Families of rows that turns and mirrors carry onto each other, the same ones carrying the whole set onto itself: the rest of each named row's family, in list order:
6 families of 6 rows:
kapu: [ 14  17  18  -4  -7 -18   2 -21 -18  16  15  -3   0  12 -19  -1   4  -1
  12  -2   3 -22  12  -3  -1 -15  15  10  -5  -6  14  -8  -6   8  10  -1
  -4 -34   7  -2 -14  -5]
fedav: [ 16   2  -1 -11  -2   3  18  -1  -5  -1  16   8  38 -33   0 -11   6   0
  13  -3 -33 -15  -8   7  -9 -28  -2  22  22 -14  18 -18   3  -7  -7  14
 -17 -22 -16 -11  -2   4]
tinop: [ 32   3  -2 -15  -1   9  11 -11  -4  -6  13   7  30 -29  -9 -11   4 -13
  25  -4 -28 -24 -12   7  -5 -19   3   0  26  -5  14 -10   7   3  -7  -6
 -26 -15  -9 -19   3 -11]
gefis: [ 14  -1  -9   0   0   7   0 -16   9  -1  -7 -10   7  -8   8  -7  -3 -12
   8  38  14 -20  -4   1  21  -5   9  11  12 -23   2  11  -8 -12 -23  -2
   3  -7  -7  27 -23 -10]
bosa: [ 11  14  17 -13  -5 -17  -7 -21  -2  16   4   3   2   9 -16  12   4  -6
  14 -20  14  -3  14  -3   2  -4  12   7  -4  -2  -7  -7  -1  21   5  -4
   3 -27   9  -3 -21  -8]
Riv: [  7   1  12   6   6  14 -11  23  -5   0  -1   3 -13 -29 -22   5  -8  16
   8 -20 -11   7  -4   0 -15  -7  30  15   5 -21  15 -16  -8   5 -12 -12
 -16 -10   3  10   4 -12]
kere: [  7  13  26 -21   7   4  -9  11  -5   1  -2  -2   4 -22 -30  11  -7   2
  19 -17 -14   8  -2   5 -22   0  39  12   9  -7  12  -7  -4  -7 -10  -6
 -15 -19   2  12  -4 -16]
kater: [  9  12  29  -5   7 -28  -5  27  21 -11  -5  12   5 -22   9 -23   7   2
   1  16 -11 -11 -15 -12  10 -13   3   0  -9   5  -9 -10  -9  -2 -21 -13
  15 -11   8  16   1  -8]
tezu: [  7  -6 -19  -1   6  17   8  -5   8  15  -3  -8  -7  -5  15 -18   2 -23
   0  27   0 -16  -4   5   2 -14   3   2  19 -12  -2   4  -2  -7 -25   4
  -2   1  -8  27 -26   4]
zom: [ 12   1  33  -3   5 -15 -13  24  18  -5 -11  11   6  -4  -1  -1   1  -8
   7 -10   1   0  -9 -13  15 -20   3  11 -14  11 -12  -9   0  16 -13 -14
  23 -14   7   0  -8 -15]
kemot: [ 16  -4  -6  11  -5  -1  40  13   0   1   4 -12  -9 -28  17  -6 -16 -12
  11 -20   7 -13 -27  -3 -11 -34 -15   4  -6  -6   0   6  -7  -6 -10  17
 -22 -17 -21   9 -12   2]
Viga: [  3   9  11 -12  -4   6   2  15   6  -7   5  -3  -4 -31 -12   8  -7  21
  13 -25  -7   9   2  10 -24   2  27   0   9 -14  13  -6 -12   7 -14 -17
 -29  -8   3  15  -7  -8]
fef: [  0 -10  -6   8 -18  -2  45  11   8   8 -13  -1 -13 -14  13  -6   1 -10
  16 -11   5   7 -15   3 -19 -25 -13   2 -17 -11   2  -2  -6 -11 -18  12
  -5 -11 -23   9  -5   0]
rumu: [ 11   1  24   6   8 -18  -9  21  24  -8   7   1   3 -18   2 -24   5   1
   2   4   2 -10 -15  -8  15 -26   9   5  -9  12   1 -15 -10   9 -11 -12
  33 -13  15   2 -10 -15]
Bas: [ 14  -5 -11  -1   6   8  10  -6  12   9   7 -16  13 -13  -6 -16  12  -6
   6  31   8 -22  10  -2  13  -5   1  16  19 -12   7   8  -4 -13 -14  11
   6  -2   1  29 -19   9]
zoz: [  6  31  12  -1  -5 -17   3  -9   5  12  15   1  -2  20  -9  12  -6  -5
   3  -7  -9 -11  12   4   3 -18   4  16  -4   2  -7   4   6   5  11  -9
   1 -38  11   6 -16  -8]
Degir: [  6   4  32 -16   6   6 -17  16   4   1  -6   9  -8 -15 -22   9 -16   6
  17 -23  -9  14  -2 -10  -7  -2  21   7   1 -15  -1 -19  -9  11  -5 -10
 -16   0   0   9  -2 -15]
rut: [ 15   9  34  -2   6 -27   1  32  13 -17  -6   3   3 -18   6  -5  -2  -7
   4 -15 -11   3 -10 -13  -4 -29  15  -3 -11  10   4 -13  -1  -3 -25 -18
  20 -11   8   5 -10 -14]
Pup: [ 12 -20 -18   0  -1   6  19  -1  12 -16   3 -10  -2 -18   8 -10   3 -11
   8  22  -6 -11  -4  -2  17  -5  -3  11  19  -5  -4   9 -10 -25 -30  -3
   7   7  -6  25 -22  -7]
Vopi: [ 20   0  -4 -20  12   7  18   6  -5  11  12  -4  30 -24  -5 -15   6 -20
  21   6 -37  -9 -27   5   7 -24  -4   9  28 -12   3   2   4  -2   4  11
 -18 -18 -17 -13 -11  -5]
tiv: [ 13   0 -11 -21  -7  -3  16 -19  -4  -4  24   7  27 -25   0  -9   6 -16
  18   8 -27 -20 -18  15   2 -12  -5  17  13   6   3   0   9 -24  -6  10
  -9 -15 -15 -12  -8   0]
Vutul: [  9  -4  -3  27 -10 -11  30  16  10   0   9  -9  -9 -26  10 -11   8  -1
   6 -12   2  -1 -13  -5 -14 -34 -15   1 -16 -26   4   5 -10  -9 -20  15
 -12  -4  -6   7  -2  -3]
pav: [ 10  16  22  -2  -9 -30   4 -13  -9  13   9 -10  -4   8 -12   3  11 -14
   8  -5   9 -13  18  -1   0  -6  21   3  -6   3 -10   4   9  -7  -3 -13
  10 -24  13   8 -23 -11]
miz: [ -7  12  28   1   5 -16  -2  15  23  -7  -7  13   4 -10  -1 -12   4  -4
   1  -1 -14   8 -12 -23  21 -21  -2  15  -9  17  -6  -9  -4   0  -8 -13
  28  -4  -2   1  -7 -12]
kada: [ 22 -12 -13  -6   7  14  21  -8  12   8   3  -2  17 -13   9 -23  20 -10
   9  21  -4  -8  -5  -9  15   0  -4  16  14  -7  -2  14  -2 -12 -13   6
  -9   9 -11  28 -28   0]
lopo: [  6   2  28 -10  12 -17  -5  30  20   1  -5   8   3 -17  -2 -13  -5   7
 -17  -5 -18 -11  -5 -16   9 -16   4  -7  -6  13 -14 -11 -17   7 -15  -8
  11 -11   7   0 -12 -15]
pire: [ 18   0 -16   1   9  11  15  -7   4  14 -11 -10  12 -14   8  -9  11 -22
  14  29  -2   7   1  -4  18  -2   9  14  19  -6  -1   5  -2 -15 -15  12
   5  10   3  26 -26  -1]
debik: [ 22   0   4 -21  -1   4  27  -4  -1   5   6  -1  32 -35  -6  -9   8 -12
  19 -15 -30 -15 -16   2   1 -21  -2  15  14   5  11 -18  13 -10   8   9
 -14  -3 -27  -6 -12   1]
kor: [ 23  27   7   6 -14 -25  10 -15 -13   8  15  -2  18  10 -18  10   9  -7
  -1  -1  -5 -25  13   0   3  -8  13   8  -1  -1   4   6   2   9   2  -5
  -5 -33  -2   9 -16 -16]
Ririt: [ -6   0   9 -15  -1  14  -6  19   1   4 -11   9  -9 -25 -18  10  -8  10
  18 -26 -13   6   4   0  -8   2  29   6   2  -2   4 -23 -17   3 -10   1
 -20   6   6   9  -9  -9]
kavi: [ -1  12  15 -11  10   5 -19  17  -5  16   8  -6  -5 -20  -6  25  -6   6
  14 -24  -9   1  -6  -5 -14   6  18   5  10  -9  10 -17 -12   7 -14 -11
 -23 -11   7  17  -8 -10]
pusup: [  6  -5 -17   6 -17 -13  32   3   0  -4   6  -3 -10 -26  -4   6  -1 -16
  14 -15 -10   1 -27  -8 -17 -19  -8   3  -7 -19  11   8 -15 -19 -28  13
 -27  -7 -22   5  -2  -2]
mipo: [ 14  12   8  -7  -6 -21   9 -20 -12  22  12  -4   3  12  -9  26   4  -7
  13 -17   1  -9   9  -1   9  -3   5  14 -10   5   9  -4   4  12   8  -4
  10 -20   3   7  -9 -11]
ravek: [ 11 -13 -16  10 -17  -9  36  14   8   7   1   6  -2 -17  17 -10   5 -13
  10  -9   0   9 -26   1  -8 -21 -14   9  -9 -23  -2   1  -8  -5 -18  11
 -24   0 -19  17 -20   4]
gira: [ 10  -3   0  15 -23 -14  26  18   6 -11  -2  -9 -20 -29   1 -11  -2  -5
  12  -8   5   0 -24   3 -14 -29 -13  -9  -6 -16 -11   6 -15  -2 -18  11
 -13 -18 -21   2  -1   2]
fino: [ 28   1 -14 -19  -1   4  29   2  -3   2  12  14  32 -23   1 -17   5  -7
  19  -7 -28  -9 -19   4  -7 -13 -14  16  13  -4   5  -5  12  -5   1  11
 -15 -10 -28  -1 -11  15]

The rest of the family of debik: fef, miz, pire, Ririt, mipo
The rest of the family of Vopi: tezu, kemot, zoz, lopo, kavi
The rest of the family of pusup: kere, rut, Pup, tiv, pav
The rest of the family of bosa: zom, Degir, kada, ravek, fino

